Each row has a name. Each question is about the rows just above it.

Columns, left to right: D H K U J
<87>: [ 89 106  84  84  91]
<104>: [ 89 106  84  84 135]
<118>: [127 125 124 120 141]
[106 125] is in which column, read top down?
H
Print row <104>.
[ 89 106  84  84 135]
[ 89 106  84  84  91] is in which row?
<87>
Print row <118>.
[127 125 124 120 141]
Which column holds this, read top down? [135 141]
J

Columns, left to right: P R X S W L
<135>: [134 105 116 118 139 135]
<52>: [129 120 126 125 141 121]
<75>: [139 133 153 129 132 105]
<154>: [124 147 120 136  87 122]
<153>: [128 121 129 121 127 146]
<58>: [118 154 154 133 117  95]
<93>: [169 131 125 130 111 126]
Print row <58>.
[118 154 154 133 117  95]
Print row <154>.
[124 147 120 136  87 122]
Print row <52>.
[129 120 126 125 141 121]
Print row <75>.
[139 133 153 129 132 105]

Columns, left to right: B E A V Y Z C G F T
<45>: [120 140 127 132 140 168 150 156 123 136]
<40>: [113 154 127 132 144 119 154 156 123 136]
<15>: [113 140 127 132 140 119 154 156 135 137]
Which column holds [120 113] top down?
B
Which column holds this, read top down? [123 135]
F
Whose row is [120 140 127 132 140 168 150 156 123 136]?
<45>
Where do [113 154 127 132 144 119 154 156 123 136] appear?
<40>
Which column holds this, read top down? [154 140]
E
Which column holds [154 154] top down?
C

Columns, left to right: Nofa pab Dopid fip defog pag sem pezet Tes
<53>: [116 134 111 118  99 124 125 149 119]
<132>: [122 129 107 113 100 122 133 150 117]
<98>: [159 127 146 113 126 119 139 139 156]
<47>: [105 124 116 153 146 134 115  97 137]
<204>: [159 123 126  96 105 115 153 159 136]
<178>: [159 127 146 113 126 118 136 157 143]
<82>: [158  98 124  98 125 114 168 127 128]
<94>: [110 129 120 152 145 134 113 102 143]
<13>: [150 110 110 124 142 123 152 115 142]
<160>: [141 116 107 132 142 126 143 115 143]
<105>: [167 115 148  95 117 113 156 144 145]
Print row <160>.
[141 116 107 132 142 126 143 115 143]
[168 113] is in which column, read top down?
sem
[114 134 123] is in which column, read top down?
pag
[139 115 153] is in which column, read top down?
sem
[100 126 146 105 126 125 145 142 142 117] is in which column, read top down?
defog
Print row <132>.
[122 129 107 113 100 122 133 150 117]
[159 157 127 102 115 115] is in which column, read top down?
pezet

Columns, left to right: Nife fam fadu gop verav Non Taden tedil
<67>: [119 136 116 140 114 102 121  99]
<16>: [ 93  81 142  81 141 123 142 147]
<123>: [ 93  81 142  81 158 123 142 147]
<138>: [122 148 112 155 110  92 125  86]
Print row <138>.
[122 148 112 155 110  92 125  86]
Print row <123>.
[ 93  81 142  81 158 123 142 147]
Print row <67>.
[119 136 116 140 114 102 121  99]
Which row holds [ 93  81 142  81 158 123 142 147]?
<123>
Which column holds this, read top down? [ 81  81 148]
fam

Columns, left to right: Pel fulen sig Lar
<48>: [137 132 109 142]
<145>: [139 150  91 145]
<90>: [129 130  82 141]
<136>: [129 158  82 141]
<34>: [143 124 119 147]
<114>: [128 138 123 137]
<117>: [123 146  97 135]
Print row <117>.
[123 146  97 135]
Which column holds [119 123] top down?
sig
Which column holds [139 129] top down?
Pel
Print row <136>.
[129 158  82 141]

Columns, left to right: volaf lonu pimo timo
<22>: [166 154  99 144]
<129>: [145 117 121 108]
<51>: [166 154 127 148]
Which column holds this, read top down? [145 166]
volaf
Print row <22>.
[166 154  99 144]
[144 108] is in which column, read top down?
timo
Which column holds this, read top down? [166 145]
volaf

